In the rows, 128 means zero.
Which row each row swaps with, under one turn or mirror
J_119: [117 121 122 136 123 119 133  80 126 120 142 124  97 136 142 120 181 136
  82]
J_334: [146 154 142 126 100 100 112 103  91 119 115 105 124 134  91 159 117 125
 157]
J_899: [130 140  90 153 133 128 143 117 117 122 160  95 105 150 185 110 118 150
 122]
J_298: [133 154 108 140 126 129 108 113  61  95 145  88 112 136 121 136 131 145
 148]
J_985: [100  91 126 127 135 112 118 174 130 120 120 128 106 155 163 129 147 116
 117]
J_939: [115 123 165  91  98  97 109 118 133 135 110 145 126 125  97 151 116 121
 139]
J_739: [141 146 137 129  93 111 116  87  74 118 128  99 119 126  88 150 124 133
 139]
J_2: [121 137 113 143 135 158 115 159  91  92 161  86 122 140 143 125 132 140
 153]
J_351: [114 160 141 105 120 149 158  84 157 120 131 126 107 113 144 109 114 143
 138]
J_522: [148 139 165 118 128 119 113 155 142 101 164 101 120 158 149 138  78 140
 123]
J_270: [148 136 165 131 118 115 104 147 135 115 163  96 135 165 145 119  76 134
 120]
J_163: [121 135 109 155 139 146 115 146  81  88 162  90 108 140 140 124 144 142
 146]
J_123: [139 139 147 125  95  97 117  81  86 125 122 117 116 125  95 160 125 132
 152]
J_213: [ 97 102 117 142 136 116 121 171 119 112 144 118  99 159 179 122 138 130
 114]
J_92: [ 90 137 147  91 123 154 147 125 164 115 133 141 118 113 127 110 129 136
 139]
J_386: [ 88 111 119 115 129 141 141 115 146 107 148 136 106 134 135 136 179 136
 108]
J_889: [103 108 162  97 104 104 103 136 139 139  92 142 121 143 122 152 129 116
 125]
J_983: [163 124 159 142 110  99 100 138 137 136 159  97 136 148 153 103  93 118
 121]
J_279: [120 134  94 160 132 130 142 123 120 119 159  94 105 160 182 107 123 146
 130]
J_772: [ 85 146 129 103 138 143 145 106 100 108 102 131  87 109 123 127 145 140
 134]
J_38: [120 128 102 132 123 145 125 158 134 134 143 100 140 138 170 108 106 125
 170]
J_139: [113 114 167 101 111  93 105 131 133 146  98 150 128 144 120 149 122 111
 122]
J_808: [162 125 155 131 107  86 102 124 136 131 163 101 115 152 151 103  86 124
 105]
J_566: [124 127 166 101 101  95 114 122 111 143  96 129 114 128  98 153 114 113
 140]
J_424: [147 155 129 131 110 114 106  88  73 118 124  95 125 135  98 145 125 142
 143]
J_961: [102 154 138  98 119 151 150  85 157 121 128 141 123 108 136 112 121 139
 136]
J_235: [ 95 115 114 128 133 140 140 106 135  99 148 137  97 132 128 145 180 144
 107]
J_65: [136 127 131 138 106  96  99  73 125 131 142 109 108 138 142  97 158 126
  81]
J_184: [102 137 153 114 147 148 147 148 121  83 137 126  96 143 124 168 121 152
 126]
J_563: [100 101  97 120 126 139 149 132 144 126 148 142 123 144 139 151 164 144
 121]
J_260: [144 111 133 141 104  91 105  73 120 128 149  97 104 137 145  96 148 117
  95]
J_249: [144 113 143 141 109  88  96  94 137 134 145 113 105 133 138  87 128 122
  80]
J_714: [160 140 169 127 112 105  98 145 130 117 157 109 130 159 148 120  77 131
 120]
J_489: [100 144 159 109 136 170 135 145 127  83 148 129 116 116 121 103 134 142
 127]
J_549: [131 126 153 121  87  96 116  99 102 137 101 129 121 121  98 156 118 120
 147]
J_342: [146 138 138 121  96 114 111  81  95 137 113 132 117 133  87 149 115 134
 148]
J_102: [125 132  99 135 120 135 123 131 114 141 126 104 141 126 173  87 110 131
 168]
J_608: [156 120 156 146 108  87  98  92 133 123 162 100 115 138 145  94  98 117
 105]
J_205: [153 131 148 151 106  99  95  85 124 133 147 111 105 147 150  81 130 112
 108]
J_591: [152 114 146 154 108  93  98  85 114 133 155 105 104 127 149  89 130 122
  96]
J_135: [112 150 141 127 142 157 112 160 104  79 164  96 112 126 142 107 134 129
 146]
J_934: [ 86 140 130 107 137 154 140 108 107 104 104 127  83 111 119 137 140 147
 136]
J_742: [114 143 152 115 139 141 138 162 127  80 158 122 107 151 122 159  99 143
 119]
J_226: [110 130  95 133 119 130 123 125 111 150 116 108 125 123 166  91 105 133
 169]
J_765: [ 92 103 156 108 114 101 113 159 130 143 100 144 119 143 131 140 130 115
 121]
J_717: [112 107  84 130 125 134 126 148 136 127 148 121 134 155 171 142 143 123
 154]

J_123 pairs with J_591
J_342 pairs with J_205
J_985 pairs with J_742
J_566 pairs with J_808
J_334 pairs with J_249

Which row each row swaps with, under one turn or mirror
J_825: [ 92 123 147 129  95 108 114  99 106 125 133 134 146 115 111 143]
J_401: [148 159 109 158 118 139 113 164  79 157 125 108 108 134 108 109]
J_994: [139 148 162 122 129 106 136  87 104 177 132 139 137 139 129 131]
J_751: [126 156  91 155 124 143 138 142 114 122 109 126 131 131  63 139]
J_371: [132 114 149 104 112  96 119 101 117 109 114 147 148 133 142 146]
J_675: [145 150 126 133 128 121 112 159  77 163 111  99 123 126 122  92]
J_100: [126 167 127 137 158 148  93 164 121 107 120 160  95 127 147 134]
J_770: [133 124 140 124 133 163 149 112 123 127  81 155 105  97  86 146]
J_305: [146 151 123 135 134 120 120 169  96 151 124  94 119 141 117  84]
J_990: [127 145 114 126 157 145  70 157 119 126 117 154  97 129 141 144]
J_582: [123 115 153 125 131  97 153 126  98 115 121 118 117 147 161 161]
J_182: [108 116 159 163 131 129 145 100 102 140 139 133 141 127 157 110]
J_605: [100 171 154 162 131 160 146 126 142 139 108 168 109 139  92 133]
J_24: [128 167 119 136 175 139 108 159 121 105 121 146  98 136 157 143]
J_457: [129 130 100  93 142  98 107 120 123 133 136 154 127 141 111 154]
J_233: [114 174 119 198 136 128 147 128 123 134 114 150 107 119 113 125]
J_169: [138 168 114 130 123 141 106 164  81 148 105 102 136 122 111 102]
J_190: [ 96 109 150 123 110 120 106 121 107 119 113 164 154 129 150 145]
J_598: [129 163 118 122 155 164 102 169 132 122 140 159 108 129 129 149]
J_835: [136 109 135 147 131 173 157 120 102 141  74 130 100 150 118 117]
J_156: [130 170 113 112 150 140 100 161 103 128 136 167  95 134 144 142]
J_340: [127 146 108 102 120  88 125 114 141 163 120 148 137 139 124 112]
J_745: [127 171  97 174 130 136 142 123 153 130  92 151 124 127 102 137]
J_113: [100 135 170 129 105 124 139 127 126 108 136 141 129 131 170 149]
J_471: [133 153 115 132 128 124 116 153  79 175 119  91 122 138 116 129]
J_413: [127 134 173 105 160  97 122 106 127 144 137 136 136 147 110 128]
J_534: [102 139 157 137 115 105 155 108 102 113 116 154 150 147 162 130]
J_728: [115 115 130 159 120 156 155 135 125 113  72 144 125 124  87 118]
J_697: [135 157 120 147 132 133 104 161  90 156 104  90 129 135  91 111]
J_232: [133 152 178 121 117 152 160 124 136 119  87 140  80 138 121 126]
J_144: [114 137 154 117  99 140 125 114 110  98 141 145 141 158 159 127]
J_312: [144 120 149 143 102 165 139 134 110 128  62 139 127 122  95 131]
J_769: [134 110 153 145 127 160 170 163 127 107 123 139 119 131 102 110]
J_327: [111 164 159 165 166 144 153 126 125 122  98 126 128 137  78 136]
J_514: [125 159 121 107 172 142  85 153 119 120 127 160 118 131 141 148]
J_619: [149 159 143  95 126  90 132 122 129 160 131 159 103 129 126 107]
J_715: [157 107 159 154 116 148 158 129 135 132  87 154 102 149 106 109]
J_862: [140 106 157 147 125 162 170 139 119 152  86 123 102 119 121 115]

J_770 pairs with J_825
J_715 pairs with J_534
J_232 pairs with J_182
J_457 pairs with J_751

Which row each row swaps with, under one turn or mirror
J_735: [ 76 131 168  55 125 136 139 135 142 122 161 167 121  64 121 127 137 147
 126 114  94 111 110 107 117 119 118 133 119  99]
J_423: [131 127 134  79 154 106 110 142 125  97 125 159 157 109 127 137 129 101
  85  89 119 136 129 178 112 148 138 105 118 155]
J_142: [ 72 114 154  92 153 119 146  87 123 113 161 145 127 135 135 136  83 117
 126  63 128 111 128 139 126 144 128  85 130 144]
J_317: [130  88 118 109 137 115 163 184 129 120 157 112  84 136 133 127 128 110
 127 104 122 112 131 143 145 130 133  82 122 122]
J_147: [125 133 142 108 113 136 174 159 125 127 165 157 112  86 155 112 101 145
 105  83  98 121 102 110  87 105 105  94 121  66]
J_315: [ 97 109 139  99 120 115 147 153 143  89 181 168  87  92 120 136 128 129
 104  80 120 139  85 117 135 163 145 109 117  82]
J_63: [ 96 159 135  95 139 150 149 153 122 131 153 171 113  93 141 116 100 113
 128  70 109 123 121  91  69 157 117 114 114  93]
J_766: [156 114 156  45 149 112 155 163 126 118 164 141 140 101 158 146 160 103
  91 115 117 112 112 142 104 155 118 123  99 112]
J_532: [130 100 121 146 199 109 131 127 116 117 122 125 127 120 101 115  96 134
 128 133 125 129 117 130 113 118 113  98  97 100]
J_380: [ 80 122 155 106 147 130 108 155 137  82 162 140 106 100 125 144 108 148
 150 145 106  97  91 127  73 144 120 130 101  99]
J_672: [154 119 135  97 176 141 146 152 133  93 170 118 112 123 124 123  87 149
 137  76 156  79 110 141 102 163 123 156 124  95]
J_701: [138 138 114  77 158 100 121 158 154 114 167 133 117  97  98 155 144 130
 103  80 126 108  91 162  80 173 102 137 114 133]
J_125: [111 143 126  79 132  77 165 131 116 102 182 121 145 151 104  86 134  88
 123 121 100 118 112 110  95 143 111  88  99 124]
J_654: [157 114 138  49 150 115 150 152 156 112 157 131 134 117 174 105 122 117
  99 119 126 126 111 122 118 152 121 122 132  60]
J_416: [152 138 122 113 135 112 157 186  98 117 155 128 119  87 121 180 121 135
 138 116 111 119 118 156  93 133 131 101 130 116]
J_548: [149 150 167  75 123  93 146 149 105 112 149 151  99 125 145 128  69 125
 138 125  87 103  90 135 115 134 149 102 110 114]
J_738: [124 129 140  93 142 108 134 137 124 128 160 122 136 145  96 110  56 116
 117  93 157 132 123 178 105 155 146 129 162  83]
J_898: [122 121 179  72 154 114 146 163 131  66 178 136 127  99 144 116 130 129
 124 113  90 137 150 162 126 145 135 119  94 152]
J_557: [ 71 118 159  91 140 106 158  76 108 105 171 138 117  85 120 109 133 126
 101 113 134 109 139 171 104 121 122 149 104 114]
J_242: [ 45 121 149  97 137 109 144 112 144 108 164 144 122  67 121 144 100 100
 147 118 111 119 134 138 101 149 125 141 122  82]
J_615: [103  96 136  87 138 112 156 134 122 169 214 155 148  93 107 102  77 121
  95 102 128 125 131 173  84 129 111 132 133 112]
J_910: [121 100 110 129 131 122 131 142 147 116 148 149 137 104  99  89 123 147
 111 106 141  89 114 122  98 158  58 115 113 139]
J_931: [ 88 153 151  84 130 129 159 139 124 121 199  93 145 132 118 126 117 146
 146 122 117 134 130 128 117 157 116 141 154 138]
J_8: [117 114 138 129 116 126  97 137 167  99 177 141 132 125 156 112 105  89
 123 100 103 128 123 156 114  95  77 144 135 103]
J_555: [ 97  95 144 112 163 139 150 163 159  85 144 136 129 164 149 100 131 113
 127 109 112  90 119 164 133 140 114 133 133  78]
J_543: [117 108 189  99 137 127 169 160 142 142 146 150 102  95 108 116  86 125
 130  88  89 124 118 113 108 103 122 102 105  57]
J_367: [139 131 154 124 104 106 138  99 148 114 170 127 126  77 138  66  97  93
 125 139 112 114 132 166 100 135 104 125 120  89]
J_259: [130 139 141 137 137 122 104 107 125 113 154 169  87 127 125  95 107 145
 129  93 153 113 103  97 125 131 126 116 107  98]
J_45: [138 108 165  25 165 111 144 142 142 110 159 137 132 130  80 109  95 132
 117 102 109 118 134 174 141 137 112 123 106 123]
J_681: [129 152 110 123 127 140 147 131 159  85 182 157 184 117 120 112 117 123
 153  81 120 122 104 156 109 118 119 134 146 122]
J_153: [ 92 125 112  97 123 119 151 166 152 109 148 140 118 113  64 137 122  98
  99 146 120 132 153 151 114 114 124 122 107  91]
J_535: [156 142 119 115 108  97 116 143 118 102 151 147 137  90 136 105  83 115
  94 147 129 129 113 135 102  98 142 121 146  91]
J_841: [125 136 164  73 176 146  91 159 157 112 174 151 105 103 122  91 100 117
 126  84 127 145 135 148 111 132 158 114 104 111]
J_30: [136 131 183 101 144  46 144 163 132  99 178 117 154 136  90 127 103 133
 115 108 106  90 119 162 127 103 122 132 121  95]
J_621: [136 111 140 126 128 111 151 148 124  77 182 112 139 122  98 138 122 128
 105 109 101 115 102  94 111  79  84 135 109 106]
J_319: [147 122 157 100 169  91 137 152 154 119 174 153 115  95  90 139  82 159
 118 109 135  66 135 134 121  99 123 106  99 136]
J_120: [147 119 129 105 113 110 145 144 143 158 197 143  95  60 112 107 125 121
 123  92 104 124  96 145  88 162  99 119 127 135]
J_736: [ 67 133 170  55 149 108 130 152 161 108 184 153 110 101  92 117 125 109
 135  73 114 118 141 128 112 115 125 123  93  81]
J_600: [ 98 119 189  72 160 135 116 138 122 131 189 129 119  98 113 105 119 130
 121 111 144 102 138 161  70 107 124 132 145  69]
J_138: [105 116 177 153 133 119 148 133 159 104 166 124 126 146 116  80 108 121
 122  76 123 143 131 129 129 119  87 134 131  74]
J_23: [122 121 180 132 138  85 137 103 111 135 192 175 127 155 118 121  97  93
 103  85 117 133 135 134  89 120  99  88 116  97]
J_960: [131 128 109 120 154 107 164 121 111 138 164 160 164 108 117 114  84  88
 124 110 129 100 125 144  92 174 136 126 159 139]
J_581: [139 114 131  81 155  89 156 150 136 111 162 152 100  85 113 146 119 117
  88  86  97 116  87  79  79 155 120 130 100 113]
J_648: [138 123 118 107 110 108 159 127 171 115 176 107 115 119 132  80 147 135
 102 133 143 123 135 137  96 104  91 132 142 102]
J_391: [137 119 202 144 182 120 133 125 152 116 150 148 130 122 139 106 107  99
 113  94 109  71 108 135  73 149 116 139 128 118]
J_149: [126 131 185 137 155 104 150 100 140 130 136 135 148 160 153  88 115 136
 142  89 126 115 114 136 128 119 111 107 108 109]
J_916: [122 113 127  98 158 156 145 128 154 109 169 152 125 126 107 156 116 113
 133 125 120  82 159 142  52 121  81 121 136 103]
J_388: [144  89 169 107 149 122 189 143 111  79 134 148 120 111 131  80 129 118
 124 119 102 118 122 134 120 107 123 112  90  82]
J_477: [ 41 113 152 117 132 106 152 110 140 122 172 128 125 143 140 113 121 125
 124  64 131 123 129 124 109 141 117 135 116 132]
J_973: [136 109 150 123 149  81 115 142 150 129 137 144 118  96 116  62 122 121
 126  88 129 108 122 118  77 145  78 113 136 143]
J_217: [126 116 140  54 156  98 112 113 129 105 170 151 153 105  96 127 124 111
 128 160 123 114 119 166 115 171 144 137 122 106]
J_676: [155 141 161  81 148 114 186 149 174 157 156 118 146 105 123 120 116  94
 151 103  93 105 118 150 109 142 109 103 127  77]
J_947: [148 103 158 106 156  75 151 159 119 116 166 110 158 117 100  98 108  98
  95  70 168 132 128 144 112 128 122 156 121 108]
J_201: [135 131 175 107 144  96 179 121 151 114 177 110 121  72  86 142 109 140
  81 105  99 146  94 158 131 137 123 116 146 100]
J_419: [119 102 163  98 155 117 120 123 152 107 166 214 137 102 122 157 128 131
 113  76 104 117 113 127 106 105  93 120 103 116]
J_734: [168 134 136  79 153  98 146 137 120 111 175 111 100 108 104 151 123 138
 110  94 123 129 147  86 100 111 121 127 158 123]
J_191: [145 181 142  81 185 126 117 144 119 121 150 140 110  81 112 129 110 107
 145  97 117 125 149 132 127 125  98 106 143 104]
J_224: [190 132 158 127 136 106 140 150 129 105 165 127 137 130 138 118 166 122
  97 145 115 117 124 154 106 134 121 141 137  96]
J_779: [171 124 134 123 156 105 138 137 146 105 175 146 128 149  84 118  69 116
 123 149 118 110 120 109  88 120 117 118 155 117]
J_782: [108 137 135  94 195 115 142  97 159 127 158 133 130  98  66 106 110 110
  95  88 134 118 115 133 110 155 132 112  82 111]
J_70: [ 93 114 168 112 145  89 137 140 114 121 174 162 165  96  91 128  81 113
 133  70 111  84 104 108  95 123 145 116  95  85]
J_381: [ 76 127 145 175 154 118 144 145 129 115 136 135 116 109 114 143 136 129
 100  91 112 122 132 102 111 147 111 102 120 101]
J_501: [121 131 170  69 108 146 119  99 134 121 173 123 142 161 117 142 117 128
  99 125 124 119 142 177 104 127 129 115 140 115]
J_800: [114 115 129 103 142 118 138 139 123 115 178 152 142  78  96 127 142 117
  87  80 107  70 101 128  92 104 136 163 111 137]
J_84: [139 113 134 116 156  87 155 142 138 123 200 149 112 144 120 127  78 125
 152 126  95 130 128 140 129 139 123  95 115 164]
J_688: [109 119 151 112 127 111 155 101 152 126 150 158 138  96 159 125 130 124
 102 111 112 146 106 146  65 163 110 108 157 151]
J_50: [ 97 138 169  96 126 150 140 114 169 125 166 133  96 130 142 133  99 142
 107 110  90 146 126 171  94 130 119 112 170 102]
J_197: [139 128  84  94 134 111 159 109 164 125 150 151 158 142  85 123  97 128
 121  86 101 121 105 163  99 161 108 126 106 101]
J_438: [111 119 146  87 133  81 169 169 128 106 149 148 130  45 111 113 153 127
 114 126 121 107 124 170 104 166 115 104 118 106]
J_356: [126 116 140 147 134 100 144  86 134 117 161 132 118 155  83 149  79 131
 108 109 113 126 101 131  80 136 125 106 107 132]
J_807: [128 136 119  94 152 138 134 155 112 130 126 148 152 121 120 121  96 137
  65 129 122 129 137 165 113 142 114  98 111  64]
J_924: [119 122 118  72 129 111 157 198 149 107 157 141 124 128 131 151 147  92
  99 100 112 123 144 142  80 122 112 116 160  95]
J_586: [138 121 150 113 116 133 145  88 127 122 173 127 142 141 119 121  88 123
 106 174 141 124 117 156 116 145 142 121 136 105]
J_83: [105 121 168 140 136 119 152 114 139 104 155 141 133 128 140 176  69 117
 151  63 118 120 116 136 112 115 122 108 138 114]
J_802: [136 131 200 146 143 128 171 164 112 106 150 130 134 139 140  97 119 112
 135  72 102 120 135 129  92 131 135 124 100  98]
J_196: [125 129 172 137 129  74 169 136  99  99 169 143 150 131 106  88  97 125
 122 146 125  93 146 161 121 134 127 111 137 135]
J_158: [ 90 126 132 102 142 105 137 149 160 110 144 130 134  95  74  79 158 123
  96 131 122 127 133 128  94 171 114 108 145 102]
J_907: [127 121 156  42 140 105 137 148 139 111 170 133 120 145 174  89  97 105
 146  75 102 115 100 127  91 141 120 111 133  91]
J_987: [105 132 149 107 136  88 128 165 169  98 162 167 106 107  94 130  82 171
 130 118  91  95 117 159 119 109 128 128 108 138]
J_982: [128  98 137  80 123 105 131 132 123  93 166 124 168 114 136 138 127 106
  92  94 161  86 132 131 115 106 155 113 155 118]

J_380 pairs with J_391
J_83 pairs with J_63
J_738 pairs with J_924
J_197 pairs with J_734
J_501 pairs with J_654
J_388 pairs with J_557
J_987 pairs with J_973
J_907 pairs with J_50
J_70 pairs with J_381
J_648 pairs with J_45
J_8 pairs with J_841
J_201 pairs with J_125
J_438 pairs with J_196

